In the data rows, the value 50 means zero.
Here is a table of points, one per row:
[53 55 57 46 57 51 66 59 71 61 74 65 46 35 36 46 47 38 53 70 44 53 57 65 25 33 58 46 52 38 34 51 59 43 38 54 52 46 57
 63 39 47 58 84 57 30 36 48 40 39 52 58 44 80 38 60 59 69 53]
[46 61 51 46 29 60 59 56 59 44 45 48 73 31 65 31 46 57 57 44 38 66 53 31 20 63 54 36 58 30 45 58 60 19 32 51 44 50 37
 39 51 61 63 25 41 47 47 49 64 48 59 31 55 65 26 35 53 61 45]
[40 28 57 42 55 29 56 44 49 60 43 74 58 56 56 47 48 65 22 46 55 45 44 52 57 34 50 54 47 44 34 55 49 49 45 49 59 49 49
 66 66 51 45 24 47 52 49 46 50 81 48 46 38 45 47 50 56 42 54]
[58 54 51 49 43 55 36 32 65 42 49 50 59 39 55 36 44 48 48 45 28 64 35 37 51 45 58 40 46 52 39 54 22 48 50 37 68 45 49
 53 60 45 56 57 69 57 68 20 39 39 40 73 62 49 60 50 56 30 41]
[58 42 55 43 60 44 54 62 46 51 62 53 50 55 52 68 57 38 59 49 18 58 64 37 48 40 63 51 30 55 49 61 46 52 43 43 42 57 61
 49 35 50 58 61 35 33 58 69 49 71 52 57 65 53 55 45 41 61 46]
[45 42 51 28 58 43 45 38 28 41 59 70 49 62 49 43 60 58 33 48 49 44 41 60 55 48 54 50 46 40 48 44 46 49 57 26 52 38 37
 68 58 51 33 23 36 56 52 47 49 50 56 49 44 53 38 66 61 52 47]
[53 57 39 42 35 52 46 47 55 51 34 66 53 58 47 65 48 44 58 38 66 56 49 38 30 44 37 48 53 57 55 30 52 48 63 69 49 43 50
 42 45 58 57 59 40 44 42 59 47 36 51 70 40 55 59 50 53 36 60]
[43 42 59 59 36 38 52 36 51 41 38 59 30 57 56 45 56 46 61 57 57 45 39 44 42 58 30 37 58 67 46 42 52 52 65 64 38 51 47
 44 47 62 59 71 51 57 48 61 48 38 51 50 49 56 64 43 46 53 44]
[48 67 57 53 55 34 55 48 50 35 55 59 35 39 51 59 71 67 49 40 68 71 45 39 16 58 69 63 49 47 50 51 46 56 47 47 48 43 56
 47 57 58 58 44 65 66 59 47 54 47 52 45 48 46 36 32 56 51 63]
[47 36 31 65 56 68 69 60 66 37 58 51 44 67 61 58 57 72 50 44 57 71 39 62 48 77 53 52 38 54 51 70 63 66 48 51 46 55 50
 35 39 29 51 45 59 51 39 50 32 26 47 39 45 76 50 39 33 29 58]
[47 54 44 35 61 54 55 34 47 66 43 54 39 69 53 42 40 40 27 59 40 16 60 52 47 49 44 67 45 49 53 52 34 51 48 46 39 42 35
 38 36 51 34 45 52 44 58 44 52 69 49 32 34 56 57 52 58 50 62]
[64 58 61 35 40 47 38 51 47 50 66 57 47 35 63 34 37 49 54 67 67 31 67 50 55 64 51 47 44 57 57 58 36 54 50 48 63 30 40
 61 60 62 37 46 47 26 36 56 24 60 42 43 52 55 70 39 59 31 64]
[45 43 51 52 46 52 45 57 65 55 47 36 56 53 38 56 51 48 59 42 60 58 58 51 47 30 35 54 49 53 51 48 51 45 61 44 21 52 41
 61 64 42 37 57 44 51 64 63 30 46 45 52 39 43 53 43 62 66 36]
[58 76 56 63 64 46 44 59 34 50 61 53 50 64 58 51 50 45 22 50 47 59 42 64 21 54 56 44 49 59 35 55 48 21 54 70 39 44 53
 55 58 57 59 39 54 62 44 56 48 29 44 36 51 23 64 60 36 43 50]
[49 63 45 43 57 51 44 37 55 45 44 57 61 57 45 45 58 55 68 55 60 48 37 45 34 54 34 56 59 53 46 46 46 61 45 67 57 54 54
 46 35 49 47 55 65 50 37 72 55 37 56 65 47 43 71 38 56 59 43]
[49 65 48 61 39 64 49 47 24 60 43 32 36 58 53 39 44 57 56 34 62 41 60 48 56 30 58 44 25 37 50 57 50 68 37 54 38 72 46
 44 43 64 48 57 50 67 20 44 51 56 45 55 63 52 24 44 68 51 60]
[55 58 44 54 36 46 54 58 45 48 41 54 38 35 61 44 69 58 62 34 44 40 51 61 22 65 49 55 47 45 63 52 32 60 43 63 49 65 47
 44 42 38 54 69 55 45 40 45 48 48 76 40 38 45 56 54 41 48 70]
[58 37 49 58 41 41 40 66 37 39 63 31 65 63 45 51 51 57 38 48 49 43 33 49 21 54 61 52 65 60 41 52 46 51 56 46 61 55 56
 56 42 58 55 57 61 54 68 47 63 50 54 55 47 62 64 53 59 41 40]
[33 34 30 58 49 52 39 47 35 48 48 37 50 49 16 45 40 54 46 47 33 52 60 35 65 58 60 68 77 47 61 37 44 55 36 66 49 51 62
 41 49 46 36 61 46 31 52 31 43 52 36 33 61 40 44 65 43 58 45]
[36 47 33 59 48 48 44 54 61 75 61 32 54 45 41 56 59 51 55 51 63 57 58 61 52 62 51 54 33 54 52 51 43 40 40 28 47 61 56
 42 48 56 50 65 35 59 60 53 50 50 75 35 54 39 44 53 53 62 67]
[40 30 57 38 62 41 57 29 42 46 50 41 60 41 42 40 41 30 46 45 48 57 70 48  0 57 40 44 37 46 63 65 66 47 60 42 56 45 58
 48 66 47 42 41 55 59 34 45 50 57 52 54 61 43 45 50 47 45 41]
[62 55 64 52 54 61 53 61 63 56 48 43 34 70 69 69 63 38 55 37 49 46 50 61 47 46 51 46 61 47 62 42 62 56 52 61 83 33 46
 48 66 60 48 44 73 49 49 48 67 42 53 41 48 55 52 58 46 63 44]
[56 46 52 55 61 53 19 57 74 35 47 45 55 31 44 61 45 46 56 63 49 31 61 63 43 55 19 58 41 43 64 75 59 62 41 39 39 40 56
 52 46 52 62 47 47 60 46 41 72 55 37 46 48 44 17 61 33 26 46]
[63 54 71 46 38 66 56 48 56 43 39 43 38 63 56 61 67 44 54 56 56 49 42 65 45 51 60 36 47 38 59 45 70 43 57 55 78 50 73
 45 54 54 37 49 61 41 60 46 72 45 36 44 32 43 62 59 42 58 55]
[61 61 43 44 62 41 65 50 25 68 35 57 52 40 39 41 52 52 63 58 75 56 61 58 67 47 39 40 60 38 30 42 50 53 67 51 46 46 26
 46 34 42 48 46 48 52 58 43 47 63 36 53 46 45 50 50 43 46 32]
[49 48 35 38 40 47 49 66 42 47 54 53 59 36 49 39 18 52 41 50 29 60 40 52 39 35 62 47 52 76 55 34 72 61 43 47 52 59 53
 58 39 37 60 22 47 61 70 50 57 60 38 33 51 46 46 62 67 63 43]
[63 46 57 60 59 58 59 53 41 48 61 50 60 54 40 69 46 27 60 73 35 54 51 39 48 54 65 52 36 56 48 35 38 48 41 54 41 59 52
 53 62 30 58 60 34 47 51 63 50 68 63 53 51 55 39 45 52 56 53]
[50 57 43 59 45 56 38 51 42 49 64 37 46 54 50 48 39 53 43 42 53 45 24 33 16 47 58 63 66 63 35 49 50 55 64 43 70 54 56
 57 57 51 57 51 44 45 58 42 51 59 53 60 42 56 52 52 18 57 44]
[61 46 39 58 48 59 48 45 47 55 30 62 44 44 59 54 57 53 55 54 63 37 42 48 32 51 45 57 69 44 64 41 58 45 51 53 37 50 55
 48 45 63 63 56 62 56 48 64 35 44 51 75 56 50 70 48 46 54 48]
[30 46 60 63 59 48 56 38 57 49 46 49 55 40 49 64 46 59 48 59 31 45 64 52  1 58 47 41 49 52 54 65 59 44 72 45 57 54 39
 44 59 52 35 38 39 46 39 40 55 57 54 61 73 37 41 57 67 37 42]
[33 44 63 46 60 43 52 57 67 55 44 29 52 51 55 42 45 48 53 47 62 57 58 53 53 28 43 53 62 56 52 34 47 43 44 39 33 52 48
 60 42 34 45 55 32 48 56 63 56 32 51 64 61 40 55 42 46 53 55]
There is one direction along which these points spread out most. Take the direction at right angles to it along which they spread out most. Go by this last direction. For each point below, how far along it does it lie, from 0 to 99? 50 is the average, and the first point above lies past it. One standard deviation of the points above along it is 16.
[58 76 56 63 64 46 44 59 34 50 61 53 50 64 58 51 50 45 22 50 47 59 42 64 21 54 56 44 49 59 35 55 48 21 54 70 39 44 53
 55 58 57 59 39 54 62 44 56 48 29 44 36 51 23 64 60 36 43 50] 27
[46 61 51 46 29 60 59 56 59 44 45 48 73 31 65 31 46 57 57 44 38 66 53 31 20 63 54 36 58 30 45 58 60 19 32 51 44 50 37
 39 51 61 63 25 41 47 47 49 64 48 59 31 55 65 26 35 53 61 45] 25
[64 58 61 35 40 47 38 51 47 50 66 57 47 35 63 34 37 49 54 67 67 31 67 50 55 64 51 47 44 57 57 58 36 54 50 48 63 30 40
 61 60 62 37 46 47 26 36 56 24 60 42 43 52 55 70 39 59 31 64] 59
[56 46 52 55 61 53 19 57 74 35 47 45 55 31 44 61 45 46 56 63 49 31 61 63 43 55 19 58 41 43 64 75 59 62 41 39 39 40 56
 52 46 52 62 47 47 60 46 41 72 55 37 46 48 44 17 61 33 26 46] 43
[30 46 60 63 59 48 56 38 57 49 46 49 55 40 49 64 46 59 48 59 31 45 64 52  1 58 47 41 49 52 54 65 59 44 72 45 57 54 39
 44 59 52 35 38 39 46 39 40 55 57 54 61 73 37 41 57 67 37 42] 23
[47 36 31 65 56 68 69 60 66 37 58 51 44 67 61 58 57 72 50 44 57 71 39 62 48 77 53 52 38 54 51 70 63 66 48 51 46 55 50
 35 39 29 51 45 59 51 39 50 32 26 47 39 45 76 50 39 33 29 58] 47
[36 47 33 59 48 48 44 54 61 75 61 32 54 45 41 56 59 51 55 51 63 57 58 61 52 62 51 54 33 54 52 51 43 40 40 28 47 61 56
 42 48 56 50 65 35 59 60 53 50 50 75 35 54 39 44 53 53 62 67] 67
[49 48 35 38 40 47 49 66 42 47 54 53 59 36 49 39 18 52 41 50 29 60 40 52 39 35 62 47 52 76 55 34 72 61 43 47 52 59 53
 58 39 37 60 22 47 61 70 50 57 60 38 33 51 46 46 62 67 63 43] 39
[53 57 39 42 35 52 46 47 55 51 34 66 53 58 47 65 48 44 58 38 66 56 49 38 30 44 37 48 53 57 55 30 52 48 63 69 49 43 50
 42 45 58 57 59 40 44 42 59 47 36 51 70 40 55 59 50 53 36 60] 60
[63 54 71 46 38 66 56 48 56 43 39 43 38 63 56 61 67 44 54 56 56 49 42 65 45 51 60 36 47 38 59 45 70 43 57 55 78 50 73
 45 54 54 37 49 61 41 60 46 72 45 36 44 32 43 62 59 42 58 55] 38
